In the rows, zero is written as 128.
Each path below is one point turned by a fixed rotation once a step. After each direction that follows a path, write how fast that rotation turns it, in degrees each step (0 if it stays still).
Each turn is a multiple of 5 degrees from 10 to 175, or 0.
Each row of a path follows its step; steps can be skipped.
path 1
step 0: [133 122 124 126 128 130 119 121 141 136 118 120 132 127 127 138 110 119
 138 136 116 133 138 128 132 123 136 122 130]
step 1: [129 129 123 132 137 120 125 115 141 147 139 116 117 122 129 131 132 134
 134 122 122 137 123 121 125 130 128 135 126]
step 2: [140 127 124 136 138 124 134 142 140 134 124 126 123 121 120 133 139 120
 126 139 138 135 124 125 140 134 135 127 118]
step 3: [130 115 122 125 132 131 119 129 137 134 121 133 120 119 135 133 116 141
 124 146 130 130 126 128 130 115 129 120 121]
step 4: [119 127 130 136 130 130 130 105 131 126 124 125 118 116 126 121 124 133
 126 133 135 138 110 119 130 130 128 138 123]
step 5: [141 125 127 135 127 120 135 131 122 122 131 127 136 124 131 131 129 116
 127 145 138 126 117 114 119 126 137 134 116]
step 6: [124 124 126 134 127 132 124 133 127 126 132 129 129 120 146 128 119 130
 112 126 119 126 115 132 125 118 145 119 119]
step 7: [133 117 130 146 114 142 139 118 123 126 125 123 117 126 128 122 130 133
 129 124 124 126 117 134 121 138 129 128 123]
step 8: [138 131 116 127 112 122 146 130 124 130 130 120 132 134 134 113 131 126
 129 140 128 116 123 129 134 120 132 132 127]
step 9: [122 120 121 126 131 135 129 132 132 120 131 124 142 134 128 115 128 128
 134 124 114 129 111 131 132 117 131 112 127]
Directions:
[126 131 132 123 131 131 129 124 132 131 133 133 126 129 130 128 124 130
 130 123 125 127 123 127 128 123 127 124 126] => 130
[134 130 130 128 132 131 128 130 132 126 128 131 131 132 134 126 131 123
 127 132 130 123 130 125 133 126 130 129 129] => 120
[122 128 128 125 128 127 128 125 129 124 124 127 135 131 132 131 124 126
 127 129 131 129 124 121 128 131 122 127 128] => 65
path 2
step 0: [115 129 114 124 133 129 128 127 122 123 128 110 119 126 120 126 126 137
 138 135 146 140 136 140 131 113 126 137 127]
step 1: [133 126 122 112 119 135 139 137 125 135 123 135 128 121 122 137 126 118
 128 130 129 144 149 130 136 126 119 117 142]
step 2: [136 123 136 119 120 126 129 133 108 129 133 135 113 128 107 110 126 137
 129 132 136 131 130 121 130 127 126 139 126]
step 3: [124 119 112 127 127 132 136 105 124 132 134 117 116 126 121 126 123 142
 134 131 135 136 139 139 131 131 134 117 134]
step 4: [134 128 135 110 124 135 132 137 134 123 130 124 138 111 115 127 110 127
 123 138 135 144 138 134 129 121 132 126 132]
step 5: [135 136 119 125 126 128 123 131 116 132 130 128 113 129 123 111 129 125
 144 140 133 135 138 138 140 122 115 142 129]
step 6: [133 126 119 124 118 130 139 129 130 132 134 135 120 133 111 126 136 134
 131 122 140 134 142 133 126 130 136 110 148]
step 7: [125 118 135 116 115 131 122 127 117 135 124 118 129 115 118 116 118 140
 118 135 140 130 132 129 125 112 131 135 134]
step 8: [133 122 116 124 133 137 136 115 125 129 128 127 120 126 118 129 131 124
 127 146 125 142 136 146 146 131 124 137 133]
step 9: [136 131 125 111 118 124 133 141 125 125 138 136 129 126 114 107 122 126
 126 126 125 139 137 140 123 132 134 115 131]
Directions:
[128 128 131 137 128 124 134 127 129 127 127 126 122 124 129 125 134 129
 128 131 127 131 129 128 130 124 129 131 124] => 135
[133 127 132 131 128 129 128 128 128 129 131 130 129 131 123 127 127 123
 128 126 125 126 132 130 131 132 122 135 128] => 110
[129 133 125 123 129 131 129 124 131 127 126 131 124 126 125 121 131 126
 128 123 126 124 127 123 129 127 127 126 126] => 100
